In the rows, 128 means zero.
Named turns come first, each shown by rows before and after it. Which turns, in which order, take the first row of each pair that follows to the second? Write the first one first, as in the answered first pair.
nube:
[133 132 106 113 152 117 150 164 107 119 136  90  86 130 108 134 115 129
 160 107 162 145 120 111 127 117 147 121 126 125 116 113 134] -> [127 142 100 105 146 127 126 139 102 121 126 105  94 113 128 137 125 139
 179 109 137 150 145 127 123 122 144 163 117 109 117 118 147]
[109 123 157 132 110 100 124 129 145 143  86 145 186 128 179 126 145 102
 137 152  97  82 125 137 167 135 106 121 126 143 125 145 110] -> [ 90 131 141 145  94 109 120 141 155 143  94 152 194 140 158  97 133 114
 112 161  89 111 142 130 149 117  89 110 114 141 124 150 100]
[137 111 167 145 147  84 121  77  97 141 157  64 122 136 146 123 116 106
 124 139 108 108 102 102 153 117 140 133 149 146 156 136 113] -> [102 131 137 137 135 119  81  63 107 141 159 101 142 131 148 101 110 135
 118 157  72 145 138 117 129 111 122 158 121 125 152 149 112]
ditup:
[145 137 134 151 118 123 146 108 145  99 133 160  72 143  92  99 123 144
 146  77  86 164 126 112 137  73 124 102 118 154 112 141  73] -> [117 132 123 130 113 129 155 125 144 113 132 172  94 142  79  87 115 114
 131  85  72 143 136 135 152  70 105 103 121 153 110 161  65]
[115 136 131 149  97 143 123 113 142 104 143 145 138 143 117 104 108 160
 115 137 126 160 131 122  99 121 122 123  92 116 108 146 133] -> [142 143 133 151 111 118 126 107 130 106 147 129 105 143 124 119 108 166
 143 102 126 179 122 120  98 116 138 124 103 128 111 135 130]
[154  89 105 145  98 168 120 113 154 146 119 154 174 131 105 101 123 127
 104 184 139 163 160  92  69 135  99 141  81 102 127 110 156] -> [202  98 127 164 111 137 130  99 144 130 127 129 127 133 113 122 130 162
 150 131 149 191 133  78  60 133 130 130 100 127 129  95 163]
[129 121 160 130  99 123  90  80 157 147 123 154 158 125 173  99 154 132
 111 145  86 114 159 135 137 141 124 182 127 125 151 147 124] -> [148 120 178 139 106 119  90  65 156 131 121 144 153 128 179 108 157 155
 129 139  93 130 155 130 133 140 141 176 134 135 150 143 124]
Kub:
[129 129 120 156 107 119  97 121 116 173 145 119  70 131 130 114 104 151
 154 123  92 148 147 164 113 124  88 116 116 113 147 117  78] -> [128 121 121 144 116 136  98 126  91 186 126 114 106 116 146 145 110 140
 182 150 127 112 137 176 108 149 111 135 112  71 130  95 123]
[139 132 126 134 129 136 145 149 104 137 140 132  98 141 143 149 112 115
 117 111 139 157 114 103 131  95 115  71 115 126 128 132 143] -> [143 129 124 127 130 145 139 144  90 137 132 129 106 133 141 161 104 114
 131 106 158 142 113 113 126 107 124  77 114 113 129 128 162]
[141 143 132 152 118 128 113 123 130  97 145 138 142 105 149 125 123 164
 117 130 101 164 137 145 115 116 150 140  84 128 117 136 121] -> [148 140 132 148 113 139 111 122 125  99 139 138 156  99 151 139 128 164
 129 134 109 155 130 147 109 120 160 141  79 117 104 125 136]
Now pairs of rows:
Each pair is 2 to 4 turns apart.
[ 88 147  73 120 108 144 115 136 132 139 119 179 134 122 112 105 113 140
 114 124  92 159 174 148 102  99 100 143 109  98 112 137 111] -> [162 133 123 141 158 117 154 151 102 125 115 100  91 129 119 171 118 145
 166  99 174 144 106 117 113 113 166 106 139 107  97  96 164] -> ditup, ditup, nube, Kub
[138 145 129 132 129 115 111 102 126 124 134 138 103 119 139 121 133 152
 151  87 106 151 141 145 115 118 124 151 137 132 136 144 119] -> [152 132 143 124 142 110 136 117 121 133 124 107 122 119 148 158 141 119
 166 108 142 111 111 138 133 139 151 145 145 125 132 120 151] -> nube, nube, Kub
[ 96 154 117 119 119  86 109  98 141 143 131 160 103 120 142  94 155 126
 116 108  57 140 165 149 155 108  99 161 145 141 168 156  61] -> [123 128 145 121 131  61 127 103 131 157 119 131 101 116 143 122 168 100
 126  95  74 112 131 133 184 117 109 158 172 154 165 147  68] -> nube, nube
[123 125 139 134 100 163 144 124 137  96 135 169 127 131 129 157 111 144
 130 156 145 153 128 108  62 148 120 140 149  99 111 126 175] -> [134 121 155 128 106 147 144 113 126 104 131 157 127 121 139 178 126 138
 155 150 157 131 117 113  80 158 137 151 165 101 100 119 189] -> nube, nube
[144 145 132 118 109  83 135 119 155 145 135 147 109 122 125 101 164 135
 133 112  85 142 149 126 111 112 119 133 117 167 126 153  85] -> [148 142 135 107 114  79 127 112 154 148 123 139 125 110 132 118 176 118
 146 127  85 114 147 131 131 127 123 150 120 159 123 151  95] -> ditup, nube, nube
[ 82 114  74 128 129 190 149 143 133 144 157 151 114 191 118 121  88 122
 114 173 125 166 148 150 116  82  84  85 119 140 139 141 136] -> [ 94 103  79 127 138 172 170 155 140 140 159 140 110 200 107 119  88 108
 109 171 143 150 131 147 124  78  92  71 126 153 143 131 135] -> nube, nube, nube
[131 118 156 142 133 135 144 135 155 106 121 120 151 143 139 130 136 134
 115 159 157 111  97 111 126 151 136 114 127 133 117 117 144] -> [121 127 143 149 121 154 128 130 159 107 126 145 157 139 133 112 128 140
 105 169 141 136 115 118 107 139 116 116 107 120 121 126 143] -> nube, nube
[124 113 125 117 130 124 140 139 117 143 116 122 157 126 118 124 138  93
 104 150 140  89 119 137 143 145 112 138 135 128 134 138 135] -> [111 116 116 126 121 133 139 143 125 144 123 129 154 136 111 110 128 105
  92 160 130 107 122 133 135 134 106 125 130 131 127 144 128] -> nube, nube
[ 94 152  92 108 122 194 122 159 100 128 138 134 175 135 146 150 108 112
 107 177 155 131 128 150 133 125 130 140 106 115 135 128 136] -> [106 141 113  95 130 184 123 148  95 139 137 119 174 123 163 171 124  99
 129 169 159 110 117 156 153 144 144 155 117 113 136 122 142] -> nube, nube
[137 137 105 115 119 119 100 124 127  82 144 111 109 160 125 107 165 128
  87  45 127 150 141 115 140  99  99 155 101 121 157  93 104] -> [116 132  91 111 109 133  96 130 131  91 142 129 133 160 125  92 162 117
  63  73 127 147 155 122 139 102  89 162  84 118 153 101 108] -> ditup, ditup
